X: rows in 3 groups, each row roughly a mix of its group's directions:
X (100 x 10):
[[-10 -25  13 -11  17   9 -18   9  -2   5]
 [-16 -11  26   4  -9  -4  -5   1  16  18]
 [ -8   1   1  15  -8  -1  25 -14 -22 -13]
 [ 24 -12  -2  15   5   4  11  26  -2   0]
 [  1  16 -26  10  -3  13  -1  -5 -22 -10]
 [-17  -5  -2  23  -5   3  18 -22   1 -10]
 [ 15   9 -19  -9  22  11 -15  -4 -11 -11]
 [  5 -10 -11   2   2 -14  25   6  16 -22]
 [ 20 -15   5 -16  -4  -1 -21  18  -8   9]
 [ 23 -15   4  -7 -20 -20  -4   5   7  11]
 [  6 -20 -15 -10  -8  -1  -2   7  29  10]
 [  6  -7  23  15  -5 -11  14  10  23  -2]
 [-11   7   8  -3  -4   7 -15 -19 -29 -10]
 [-21  -8   4  13  27   0  -9  -6   6  15]
 [ -3  -2 -34  -4 -17  -9  14   0   7  -1]
 [-30 -11  13  -6  -3  -1  10  20   0  -7]
 [ -8  22  10  17  -9  -2  20 -14 -10 -11]
 [  8 -10  17   3  -6 -23  17  -1  23  -1]
 [ -7 -13   2   4  12   0  20  -6 -20 -24]
 [  4 -29  -5   4 -11   6  10  24  -2  -9]
 [-17   3  -6   9 -12  23  22  -1  14  -5]
 [-13  -7  17   3   4  -5 -33  -7 -10   3]
 [-35  -5 -10 -15   4  10  -4   1  -8  -5]
 [-22  13  12  -7  -5  -2 -10 -28  -7  -2]
 [-18   1  19 -10   9  14   6  -9 -21  15]
 [  5  13   2  17  13  19 -19   0  -4 -21]
 [  8 -12  -6  22  15  -4 -10   3  26   6]
 [ -4 -30  11   9  -6   5   4  24  -5   6]
 [-17  -4  20 -20  21  -5  -2   0   5 -13]
 [ 16   2  17  19  -9   4   4  28   4   3]
 [-24 -27   3  -4  -2  10  -9 -14  -7  -7]
 [ 14  19  13 -15   4 -12 -20 -10 -14   1]
 [ -9  -9 -12   1 -15  -5  28   2  19  10]
 [ -2   9  -2  -9  12  10   1  15 -30 -17]
 [  0  -4  -4  -5 -11 -24  20 -23  11  -1]
 [ 17  18  10  11 -24  -7 -18  -2  -5   4]
 [  6  19   6  12  -4 -13  14  -9  26 -11]
 [-22 -14 -19  11  -1  18   4  16  -1  -9]
 [ -1   3  34 -14   7 -11 -11  -5   7  10]
 [ 20  -2  26   3 -13 -21 -10   4   4  -3]
 [ 14   7  14  13   4 -11  26  16   8  -7]
 [-15   9  23  -7   5 -18  12 -15   4 -13]
 [ 10   5  -7  -7  10 -26  24   3  -9  11]
 [-15   9  -2   3  32  20  -7  -3  -6  -3]
 [ -8  -6   2  19   3  22  18   0  20  11]
 [  4 -19  22  18   0  12  -6  19  -4   9]
 [ 15 -13 -17 -10  21   8  -5  16   4  15]
 [  5  11 -10  -9   4 -18 -21 -21  16   5]
 [  8 -20  18   6  15  -5   8  16  16 -13]
 [-15   7   2 -10   4 -12 -25  -6 -22 -12]
 [  2  29  18  10 -21  -7  -3  -8  -3   2]
 [  7  17 -11  -1  21  -9 -15   2 -14 -21]
 [  2  -1 -18 -35   5  -2  12   6  -4   6]
 [-21  -9   1   9 -22  -8  13  -6  16 -15]
 [-25  11 -20 -12   9 -12  12  -3  -9  -9]
 [ 22 -10 -15  -5  -2  -7   2  23 -10 -16]
 [ 17  20  -1  -6  18   5  -4   2 -22 -15]
 [ 29  10   8  13  14  17  -8   5  -3  -8]
 [  2 -13 -22 -15  10  -1   1 -17 -22  -7]
 [  6 -24 -18   4  -1  -6  10 -27  -4   0]
 [  7  11  22  21  16  13  -1  -4 -16   1]
 [-20  -1  -3  20  -2   2  16 -13  23   1]
 [  1 -12 -10  17  -8   8   2   5  33   1]
 [  9  -8 -28  11  22   4   9   0  -1 -13]
 [-18  -6 -15  10   4   1   8 -25  18 -11]
 [  3  -2 -13 -12  11   6 -30 -15  -5  13]
 [-11   7 -10  15  -6  11  10 -19 -25  -6]
 [-21   7  22  16 -17  11   6 -10  -5   3]
 [ -6  -1 -10 -13  34  -2 -17   0  -4   5]
 [ -7  -8 -24 -18   2  19  -6  11 -17   1]
 [ -3  15  -8  19 -11  -3   6  -8  28  13]
 [ 23 -16  -6 -12  -1  -2 -20  17   2  12]
 [ 11 -11   2 -10  15 -22 -25   2  -4  11]
 [ 16 -29 -16   9   4   2   1  13  13  -2]
 [  9   1  -3 -13  -4  -5   1  13 -28 -24]
 [-14   2  11  15  16   6  30  -2   7  -2]
 [ -8 -16   0  29  -3   7  18 -13  -3 -10]
 [ 18   1   4  -1 -19 -11 -26   3  -5 -17]
 [  5   8   0   3  22 -12 -29  -1 -13 -11]
 [  0  28  22  10 -17  -4   3  -6  -4  11]
 [ 20 -13 -23  -2   1 -14   1  15   8 -14]
 [-20 -19 -10 -22  14  14  -4  -2  -5   6]
 [ -1  -2  18  14 -20  27  10  -2   7   3]
 [-13  13   4   4 -28 -11   1 -11  -5 -20]
 [-28  -4 -15   5 -10 -22  -2  -5   9  -8]
 [-15  23  24   1  10  -3   6 -11   4 -15]
 [  7  17   0   0   2  25  28   3  -7  -6]
 [ 12  14  12  17  27   4   8  -2 -16   3]
 [-10  -3   6  -3 -23  15   7  18 -22  -7]
 [-15   4   5 -12   0  15 -22 -17 -15  14]
 [ -6  23  -1 -12 -10 -24  -1 -14  15  -7]
 [ -7  19   6   8  -8  -4 -16 -26  12  13]
 [  2  -7   6  20 -15   9  19  19 -11 -13]
 [-12  -1 -32  -3 -18   3   0   3  17   4]
 [ -8   0 -10 -16  14 -25  18  -1  -8  15]
 [  5 -11  10  29 -13  -4  13 -12  14   6]
 [  3   8 -25 -15  -7 -22   5   6  -1 -17]
 [  5  -7   3  22 -10  -3   8 -32   0   8]
 [  3   5 -24   4 -19   4  12  18 -17   0]
 [  1 -22  -5  18  -9  13  -7 -13 -12  19]]

one row of each group, then the others: which group is each in?
[ -9 -25  16  -2  26   4  -4 -13  -6  -2]	V
[ -2   3 -10   8 -29 -12  24   2  -6   4]	L
[-30   5 -10 -18  11   4  14  -5 -10   3]	Z

[  7  -1 -32   9  20  10   5   0   8   6]	V
[ 22  -7  -3  -6  -5 -15  11  27   3 -12]	V
[-13  28   2  -5 -11  -2   5 -16 -20   2]	L
[ 22  -6   0   3  -7   1 -20  -3   9  27]	L
[-15  -5   8 -15   3 -10 -20 -27  -1  -6]	V
[  1 -22 -12  10   1   7  16   5 -24 -11]	L
[11 -5  4 14 -8 28 11  4 20  3]	Z
[ 17  -5 -10   4  15  -8 -30   6  11  -8]	Z
[  7  -1 -15  10 -26 -11   6   5  18 -16]	Z
